In the rows, zero is written as 128.
The rows of M fall into 3 groups, which share some directions, and each row is roughly a mix of its group's hidden directions.
M:
[[107  88 166 155 143 100 107 157 147 136]
 [170 128 150  99 112 115 161 117 112  84]
 [129 170 157 134 132 108 111 180 155 118]
 [ 99 162  86 138  83 144 132 132 129 155]
 [124 139  97 103  77 156 160 101 135 125]
 [176 104 151 117 166 133 103 160 120 118]
 [122 189 130 137 125 160 107  94 110 136]
 [136 189 128 115 136 110  96 166 118 128]
 [119 156 100 127 103 151 140 138  67 116]
 [121 182 128 139 169 138  86 129 140 139]
 [123 143 171 153 129 122 131  95 181 141]
 [ 91 126  89 123  80 113 156 136 104 120]
 [126 132  88 107  76 121 168 135 112 114]
 [125 124 152 145  83 114 101 134  78 107]
 [143 133 126 141  80 100 150 117 180 127]
 [169 120 163 115 124 110 143 160 143  84]
 [124 170 155 151 153 120 100 160 164 126]
 [105 132 103 155  91 106 135 121 166 167]
 [163 161 124 100 113 141 141 113  85  95]
 [154 156  94 137  78  96 124 141 106 134]
 [155 120 166 131 110 121 102 183 134 107]
 [137 115 157 133 159  98 141 177 165 126]
 [ 86 137  96 151 112 142 102 125 114 174]
 [ 98 156 106 126  74 121 157 112 107 116]
 [130 158  94 134  69 143 125  98 113 128]
 [158 137 131 120 106 134 135  68 164 109]
 [131 176 107 143 106 132  85 111  93 133]
 [143 107 161 105 188 141 108 112 130 113]
 [130 106  89 132  96 151 154  77 127 138]
 [ 73 118  85 137 114 121 150 114 146 151]
 [118  83 127  98 101 150 174 107 124 117]
 [105 173  83 131 114 159 124 106 119 153]
 [192 141 159 117 106 133 131 151 144 116]
 [ 99 173 154 143 126 165  96 116 151 118]
 [116 143 132 104 192 150 129 131 163 138]
 [137 134 146 131 161 139  79 149  80 120]
 [173 120 160 115 123 108 148 130 162  88]
 [131 113 132 122  70  98 163 155 134 109]
 [138 173 137 100 120 103 123 183 129 118]
 [115  97 135 142 105 101 154 139 185 142]
 [151 133 153 120 119 158  89 158  90  99]
 [121  64 148 113 167 128 150 124 118 127]
 [138 153 146  96 124  98 131 189 123 115]
 [129 121 146 130 129 119 120 201  99 117]
 [114 127 104 121 154 114 173  77 148 139]
 [149 140 139 109 133 171 103 118  82  94]
 [ 90 126 108 149 126 139  90 111 136 180]
 [121 174 100  81 110 152 121 117 101 126]
 [100 160 106 129  74 124 161 105 122 124]
 [173 130 155 102 137 137 141 109 128  75]
 [143 154  92 155 170 124 112 116 155 160]
 [139 109 160 133 121  85 117 173  95 113]
 [129 107 114 123  64 136 169 112 136 119]
 [104 135  91 137 135 146  89 162  91 148]
 [130 109 105 141  69 143 158  94 134 126]
 [111 137 103 143 104 138 114  72 153 160]
 [172 127 152 108 127 134 132  85 155  91]
 [165 109 164 108 160 115 135 115 163  98]
 [126 142 104 115 125 140  96  98  66 133]
 [179 106 148 115 168 136 103 158 124 122]
 [164 132 143 103 136 120 171 132 116  76]
 [130 124 191 136 132 100 141  97 142 100]
 [106 165 139 112 142 154  82 113  91 122]
 [ 89 116 114 133 167 113 143 168 102 155]
 [163  91 152 125 120 109 124 183 142 120]
 [ 94 108 128 149 142 115  95 146 153 178]
 [124  96 134  77 130 133 180 143 144 119]
 [151 172 179 135 135 139 112  97 120 112]
 [168 123 166 110 134 124 134 161 123  80]
 [138 121 111 114  69 111 170 149 139 116]
 [109 103 149 129 166 111 104 133  78 103]
 [131 145 126 110  81 114 175 102 119  99]
 [142  83 123 130 114 112 180 137 165 129]
 [160 122 159 104 156 156 103  97 124  94]
 [158 125 189 143 153 125  98 137 149 127]
 [109 139 166 131 142 133  79 133  83 113]
 [106 153 146 159 139 141 113  98 172 162]]
Here is one row from each group, named. Which group is each of the other rows in?
[123 133 121 108 162 169 111  89  88 120]  <97>
[108 138  81 119  78 126 167 120 132 131]  <94>
[125  66 152 114 105 123 162 132 113 110]  <92>

[107 190 136  99 109 154 107 133 126 114]  <92>
[177 117 175 123 110 111 140 147 155 110]  <94>
[127 162  95 127 124 146  95  92  86 140]  <92>
[134 143  88 124 115 147 163 108 180 143]  <92>
[140 138 113 126  65 119 165 139 157 121]  <92>
[154  86 154 114 119  94 161 138 149 101]  <94>
